A single turn carries every row of the set below to another of its rows. Some are shown first; where does it send the rows asked next?
Q789: [ 23  -9  16   9  -5 -20   1  -3  19  10  20  16  24 -14 -38 -26  34   2
  11]
Q571: [-18  19  -6  -4  -6  21   2 -13  18   5  12  -8  11 -25 -60 -19   6  -4
  -5]
Q22: [  2  13 -11  15 -29  -4 -25   2  21  10  38   3  27  -6 -30  -4  36  20
  17]
Q671: [  6  11 -11  12 -28  -3 -30  -3  24   4  36   3  25  -7 -37 -11  28  31
  17]
Q653: [-13  25  -2 -14  -9  19   8 -10  16   3  10  -2   6 -33 -55 -21  10  -2
  -2]
Q108: [-16  -3  -1 -13   3  -4  21   6  20 -14  38   4  38 -12 -22 -37  23   1
   6]
Q144: [-12  -6   3 -11   1  -6  23   8  28 -16  31  -3  36 -11 -26 -37  18  -1
   4]
Q23: [-13  22  -2  -8  -3  16   5 -14  12  -3  11  -4   3 -32 -54 -21  14   1
  -8]
Q397: [ 21 -15  22   6 -10 -21   1  -6  17   4  14  14  20  -6 -38 -19  31   2
  13]
Q327: [-13  -1   0 -16  -4  -6  24   4  16 -17  38   7  24 -12 -24 -41  20  -3
   7]
Q942: [ 26 -12   5  15  -9 -20   3  -5  20   8  17  16  22 -11 -36 -19  32   1
  12]
Q365: [-30  -4 -16 -11 -43  -9  -8 -26  14   9  26  19  31  -1 -42  -8  27  13
  15]
Q259: [-14  12  20 -11 -17  34  13  -2  26  -9  20   4  40 -10 -55 -16  16  10
  -3]
Q363: [-19 -11 -14  -4 -44  -4 -13 -30  13   8  30  18  29  -7 -38 -10  28  19
  17]
Q825: [ -8  13  14 -12 -15  29  17  -5  21 -11  15  -1  46 -10 -49 -10   9   9
 -10]
Q652: [ -8   7  20 -20 -16  33  13  -2  27 -10  26   5  42 -13 -44 -11  19  12
  -3]
Q579: [-13  18  -8  -2  -3  15  -1 -18  11   3   5  -6   5 -29 -56 -11  10   0
  -5]
Q135: [ -2  22  -5   4   2  -8  22 -12  12  -8   7  24  17  -7 -62  -3  12  -5
  25]
Q841: [ -8  11  13 -19  -9  32  18  -7  20 -10  22   4  43  -8 -49  -7  12  11
  -9]
Q74: [  1  20  -6   4   7 -13  17 -13   4  -8   7  21  18  -4 -64  -6  14   6
  23]
Q381: [-23   9   0 -14   0 -17 -16 -13  22  -9  22  15  33  -8 -19   2  16 -11
  32]
Q779: [  2  16  -4  14 -27 -10 -27   1  22   8  45   3  29  -5 -34  -8  33  19
  15]
Q804: [ 10  16  -4  14 -29  -9 -23   5  23   6  40  -3  24  -5 -42 -15  29  27
  12]
Q455: [-27   8  -2 -17   1 -20 -11 -19  20 -11  18  16  42  -9 -28   0  14  -2
  31]
Q979: [-19 -12  -7 -10 -43 -14 -11 -26  13   9  26   8  26  -3 -42  -8  29  24
  21]
Q162: [-22  -9 -10 -10 -41 -17 -13 -26  14  11  22  15  26   2 -44  -9  31  20
  15]
Q937: [-24   5  -3 -18  -8 -21  -8 -18  26 -18  23  16  36 -11 -24  -2  16   2
  38]
Q599: [  2  23  -8   5   4  -9  19  -9   4 -16   9  19  21   5 -56  -3   8   4
  18]

Q135 goes to Q942
Q599 goes to Q397
Now find these:
Q23 goes to Q779
Q365 goes to Q579
Q22 goes to Q825
Q789 goes to Q108
Q571 goes to Q671

A single turn carries every row of the set below to another of its rows. Some are shown first; where does it send the rows asked next?
Q265: [ -1   5 -22  15   8   0  29   3 -15 -15  16  19   0]
Q166: [ -6 -13  -1  11  10   0  29 -12 -18   9 -10 -12 -18]
Q190: [  5 -15 -11 -11   2   2  11 -23   6 -17  15  10 -15]
Q963: [ 21  23 -30  -3 -18  -7   9   8 -11  10  -5  -7  11]
Q270: [ -5  19 -16   5   0  -3   8   6   1  17 -17  -2  11]
Q340: [ 18 -20  -5 -14 -17 -27  25  -2   5 -15   9   6 -19]
Q793: [ -8 -18  -2 -18 -18   0  16   2   7  -1  -2 -10 -25]
Q214: [ 10  -8 -18  -3 -13 -17  19   3  -6   8 -18 -16 -37]
Q651: [ 24   1  -1  -5   1  22  23 -16  -1  -3  -6   7  -7]
Q753: [ 11  10 -30  -1   1   1   0 -18  -9  13  -7   2  12]
Q832: [ 12  -1 -12   5  -6 -10  31  -6  -8 -32  26  -8   0]
Q668: [ 18 -16 -31 -10  -5  -6  25  21  -7  -6  -6 -22  10]
Q6: [  7  -2 -35   0  10   2  13  -1   7 -12 -16 -27  -2]
Q517: [ 20 -25 -30  -1   3 -28  20 -11 -15  -2  -1   5 -16]
Q302: [  0  -5 -15 -10 -17  -1  24  17  15  -2 -18  16  -6]
Q950: [ -3  13   2  -6   9 -31  11 -15 -19 -22  -2 -10 -11]
Q529: [-19  -7 -13 -21  -9 -22   7  -3 -28 -14   3   1  -2]
Q84: [  6   7   3 -24   9 -22   5   7 -17 -14  11  16  -4]
Q223: [  3 -11 -40 -10  -1   9   3  -8 -11   1   4   8 -21]
Q483: [ 29   7 -23   2  -7 -29  13 -12  -8   9 -11   6   9]
Q985: [ 19   8 -16 -16 -17   5  11   1   5 -21  19  -9 -23]
Q241: [ 16   2 -24  15   1 -13  32 -20  -2 -23 -13 -14   1]
Q962: [ 12  13 -16  -4 -21 -10   8  -8  -3  22 -23  -2  -5]
Q775: [30 -6 -3 -7  3 -7 29  5 10 -6 -7 23 -1]
Q402: [ 23  11  -6   0  -4 -21  18  15  -6  20 -12  -4  12]
Q196: [ -5 -30   3  -5   7 -11  29   0  -4  -8  11 -13  -1]
Q776: [  6  12 -22  12  -4 -16  21  -1 -15   5  -3   5  27]
Q446: [ -1  14  11 -21   2  -1   6  -4 -25 -10  10   6  -9]
Q16: [ 30  14 -11   2 -22   5  31 -11  -5 -13 -11 -13 -14]
Q747: [  2  -4 -11 -25  -4 -27   6   4 -31 -11   5 -20  -5]
Q686: [ -8 -24 -22  -5 -11   2  32   8  -8  -3  -9   4  15]
Q857: [  8  -2  -4   3  -1  -8  18 -15 -15  24 -14   3  15]
Q94: [  2  23   9 -12 -12 -19  15  -4 -24 -17   2  -6 -17]
Q353: [  7  -3  -4  -6  -2 -18  25  24   9 -16   9 -27 -12]
Q160: [ -3   7  -8 -20  12 -20  -3  -5 -18 -12  -3 -23 -15]
Q75: [-17   5 -12   4   3   7  18  -2   7 -23  10 -19 -10]
Q660: [ 21   7 -36  -5 -17  -7  20  19 -14 -11  14  10 -15]
Q884: [-12   8 -10 -26  -7 -25   0  11 -10 -14   0  12 -12]
Q323: [ -3  21 -11   8   7  11  20  20   0  -2   0  -3 -20]
Q904: [ 20   3   3  11   9 -16  38  19 -15   0   2 -11 -12]

Q160 goes to Q950
Q793 goes to Q196
Now find these:
Q775 goes to Q302
Q223 goes to Q517
Q962 goes to Q857

A single turn carries every row of the set below to another of its rows. Some are shown first; where does it send the rows asked next?
Q392: [ 11  -5 -26   2  15 -22 -24  22 -17  -1  10   3  11]
Q324: [ -9  20 -10 -30  22 -31  -1  10  -8  -9  -9  -5  -3]
Q303: [  0   9 -20   2   1 -16 -20  33 -22  -1   8 -22 -12]
Q342: [ -5  17  13  -4  20 -40  -3  24 -22   0  -9   3   5]
Q21: [ 19  36   0  -8  13   9  -9   6 -24 -11   2  16  -6]
Q46: [  1   1 -16 -13  12   9  -5  31  -2  -8 -14 -12 -13]
Q399: [-10  20 -19 -35  16 -11 -21   3 -15   2  -6 -18   3]
Q155: [ -2  -1  -3  -1   5  22  -5  22 -16 -11  10  14  -9]
Q107: [ -9  22 -24 -26   0  17  -5   7 -25  -1  -3  -5  -4]
Q649: [-11  15  -9 -15   1   0 -18  29 -29   1 -18 -21   3]
Q714: [-10  -4   2   0   0 -12 -13   8 -34   4 -13   0 -28]
Q990: [-10  10   9  16  20 -19 -35   2 -21  -3   3  -7 -11]
Q513: [-19  23  10 -10  17 -19  17  15 -16  -6  -2  -7 -17]
Q332: [ -4  -7 -14 -22  15  20  -6  -1 -19 -10   5   9   0]
Q936: [ 11   8 -10  10   4  -6   0  31 -29  -1 -22  -8  13]
Q921: [ -8   7  -2  -4  28  22  -4   7 -31   4 -12   2  13]
Q862: [  1  11  13   1  -2 -30   1  11  -1  14 -13 -15  -5]
Q269: [  6   3 -17 -15  20  -3 -25  13 -20  -3  23  21  -5]
Q420: [ -2  32 -13  21   3  -8 -22  -8 -20  -8  10  -5   2]
Q370: [-12   3 -11  -2 -16  -9  14   5  -8  12 -12  -6 -11]
Q738: [ 15  31  -6   0  23  -4 -37   1 -17   1   1  -1  10]
Q531: [ -8   7 -12  18  26 -15 -10  10 -33   7  12   3 -23]
Q922: [  6  27   9  -4  -5 -37 -14   1 -21   2   7   9   3]
Q623: [  1  12 -33  22  11  -1 -14  20 -18  -6  10   1   9]
Q773: [ -5   7   6   5  29 -29 -15 -16  -9  10   2  10   0]
Q408: [-1 20  2  2 18  8  6 23  8 -1 19  4 -7]
Q781: [-16  16   1  13  23   0  10  18 -15  -3 -16 -12  17]
Q9: [  1  -5 -13  -9   1 -13 -35  20 -22  11 -11  12  -8]
Q843: [-21  19  -2  -2  -7 -12  -1  14 -27  14  -6  22 -14]
Q822: [  9   9  -3  -6   4 -20  -1 -21 -12   1   7  12  20]
Q725: [ -1  -6  -5 -35  10 -14 -23  -1 -14  -5   7   1 -11]
Q816: [  6  -2  10  15   2 -21   0  20 -18  -6  -9  16  13]
Q861: [  1   9 -32  -6  21  10 -28  -7 -13  -3  -4  -2   6]
Q243: [ -5  25   7  11  32 -22   6  13 -30   9   0  13  -1]
Q261: [-15  21  -9   0  -4   9 -23  25 -33  12  -7   5   5]
Q410: [  7   8 -24  -9  15   5  18  16   6  11   0  -1  -2]
Q724: [-15   8   0 -26  23 -18 -17  -8  -4   3  11 -16  -2]
Q395: [-18  10  13  -7  18   0  11  -3  -9   1   1 -26   2]
Q289: [ 18  25   4   7  -2  -8  13  -9 -23  -3   1   9   7]
Q562: [  4   1 -25 -22  13 -29  -9  16  -6 -10   2 -15  -7]
Q96: [  5  21 -12   0 -10   3   4  17 -13  29   6 -12  -4]
Q490: [ -8   4   9   8   8   7 -10 -13 -18   8   1   8  25]
Q500: [ 14 -17  -2  13  11  -1 -15   9 -24   8   7   8  13]
Q274: [ -3  14  18  12   9  -1   7   4 -16  20  12 -18  -1]
Q565: [  0  28   5 -12  20  -4  11 -12  -2  -8 -17  -3   2]
Q864: [  5   4  -6 -24  -6 -34 -11  -6  -6  -6   3  -8  -2]
Q707: [  8  32  -7 -13  26   1  -4   8   5  -2  -2  19  13]
Q645: [ -7  21  -5  -5  17  -8   4 -17  -2   9  24  -7   8]

Q370 goes to Q714
Q46 goes to Q862
Q922 goes to Q269
Now find these:
Q342 goes to Q392
Q562 goes to Q864
Q420 goes to Q21
Q921 goes to Q781
Q261 goes to Q243

A single turn carries every row of the set below to another of its rows. Some are shown first; where does it send the rows asked next?
Q449: [ 17 -16   0   2 -17  16  14  32   8  -5  10  12  36   0 -14  -4  16]
Q536: [  6 -48  -4  21   3 -10  25  20   0 -18  -2 -12  23  -1 -28   6 -12]
Q697: [  4 -49   4  26 -20  15   9  35   1  21  -8  -3  10   6 -24 -15  17]
Q141: [ 12 -35   6  14   3  23  -7  29 -23  13  16  24   2  12 -12   1   6]
Q305: [-12 -29 -10  32  13  17  11  40 -18  -4  21 -12  31   7  -5 -20  36]
Q456: [ -7 -61   4  18 -12  19  25  39   6   7  -6   2   4  -6 -27 -19  -4]
Q299: [-15 -22  -6  10  14   4  15  17 -14 -34  17  -7  15 -23  -6 -21   2]
Q540: [-10 -46  22  24  21  19  25  49 -11  15   6  -4   9  -1 -11 -17  10]
Q484: [  8 -30  -6   2 -12  15   9  24  10   1  18   7  37   3 -14  14  10]
Q519: [-16 -40  -8  10  14   8  20  53  -5 -17  15  -8  20 -10  10 -35  18]
Q989: [-16 -36  19  27  25  15  12  47  -5   1  -2  14  12 -13 -10  -6  19]
Q654: [  6 -22  -1   7   5  19 -18  32 -20 -10  25  28  16  11 -13  -3   5]
Q852: [ 11 -52  -4   9  -3   7 -23  33 -21  -9   8   2  10   3  12 -31   9]
Q152: [  3 -43  -7   2 -13   2  28  22   2 -20   5  -7  29   0 -29  13   5]
Q609: [ 24 -32  -9   1 -14  -1   4  19  -1  -1   7  -1  33  13  -2  -5  21]
Q967: [  5 -21   3   5  14  13 -17  38 -27  -3  -1  13   6  18 -23   0   2]
Q894: [ 25 -43   7  24   2   9 -18  22  -6 -14  15   4  13  -8   6 -24  -7]
Q569: [  4 -28  -9   2  -3   8  14  18 -24 -37   7 -23  30  -8   3 -18   4]
Q931: [ -1 -34  -3   4   7  -5  19  30 -15 -12  -8 -19  32  16 -36   0  -3]
Q405: [ -4 -27   6   6   6  19  -7  26 -14 -18  23  22  -9   8 -13   3   3]
Q892: [ -2 -37  -9  12 -12   4  39  19 -11 -15   2 -18  33   4 -28 -10   6]
Q355: [ -4 -30 -14  22   4   5  12  30 -15 -33  13 -18  28 -16   2 -32  12]
Q839: [ -4 -31 -15  12   8   3  16  34 -16 -36   9 -20  17 -24   3 -21  10]
Q537: [ -5 -33  -2  -2  -6   6  35  26  -5 -16  16 -16  14   8 -25  15  -3]
Q65: [-12 -58  16  24  15  16  20  50  -7   8   3   6  -4  -9 -14 -10  12]
Q427: [ 16 -39 -10  21  -1  13 -21  27  -6 -23  21  -2   0   0   8 -14  -4]
Q877: [ -8 -48  -3  14   9   4  15  55  -9 -10  25 -17  38  -4   4 -30  10]
Q143: [  3 -34  -6   5  16   6  -7  50 -20  -2  21  21  13  11  -9  14   3]
Q828: [-11 -42  21  24  33   8   2  39 -20   7  -9  -2  11   3 -21 -17   6]
Q563: [  9 -36  -4  14   5  14 -21  33 -16  -8  22  24   0   1  -8   6   8]
Q667: [  3 -52   4  22 -11  27 -20  13 -26 -22   5 -10  19  -2  -9 -15  -3]
Q51: [  8 -38   5 -16  -1  20  19  27 -20   4   7  17  37   5  -3  -4  16]
Q77: [  7 -43   4   5 -13   6  28  23  -3 -17   3 -10  26  18 -33   3  -8]
Q437: [ -4 -56  10  30  10  18  23  50 -12  19   7   5   0  -3 -14 -21   9]
Q377: [-18 -47  13  24  22  14  20  36 -13  12  17  -2  -5 -12 -16  -8  -2]
Q100: [-17 -47  -6  10  -9   9  11  47 -13  -5   0 -19  32  -9  -4 -36  25]
Q291: [ 13 -40  -4  -4 -20   9  32  26  -3 -11   4  -8  34   6 -21   5   1]
Q996: [ -2 -27 -12   9  -1   9   5  39 -19 -44  -7 -14   9 -16  -8 -13  -5]
Q751: [ -1 -15  -1   6  17   2   3  26 -22 -31 -12 -18  26  -8 -12 -21   5]
Q376: [-15 -50  18  30  16  24   3  43 -23   7  10   9   0   3  -8 -22  15]
Q824: [  0 -23  -9  19   9  11   7  28 -21 -30   7 -20  18 -22  -1 -33  -3]
Q549: [ 16 -49  -9  24  -5  11  31  28 -18  -2  -8  -5  -6  12 -19 -26   2]
Q837: [  0 -52   2  22 -21  21  15  55  -2   2   1  -2   4   6 -31 -21  -4]
Q398: [ 11 -37   6  15  -2  24 -23  30 -16 -10  20  23  10   8  -3  -3   7]

Q852 goes to Q609
Q355 goes to Q398
Now find these:
Q877 goes to Q894
Q141 goes to Q892
Q305 goes to Q667
Q143 goes to Q536
Q931 goes to Q828
Q519 goes to Q427
Q563 goes to Q152
Q654 goes to Q77
Q299 goes to Q405

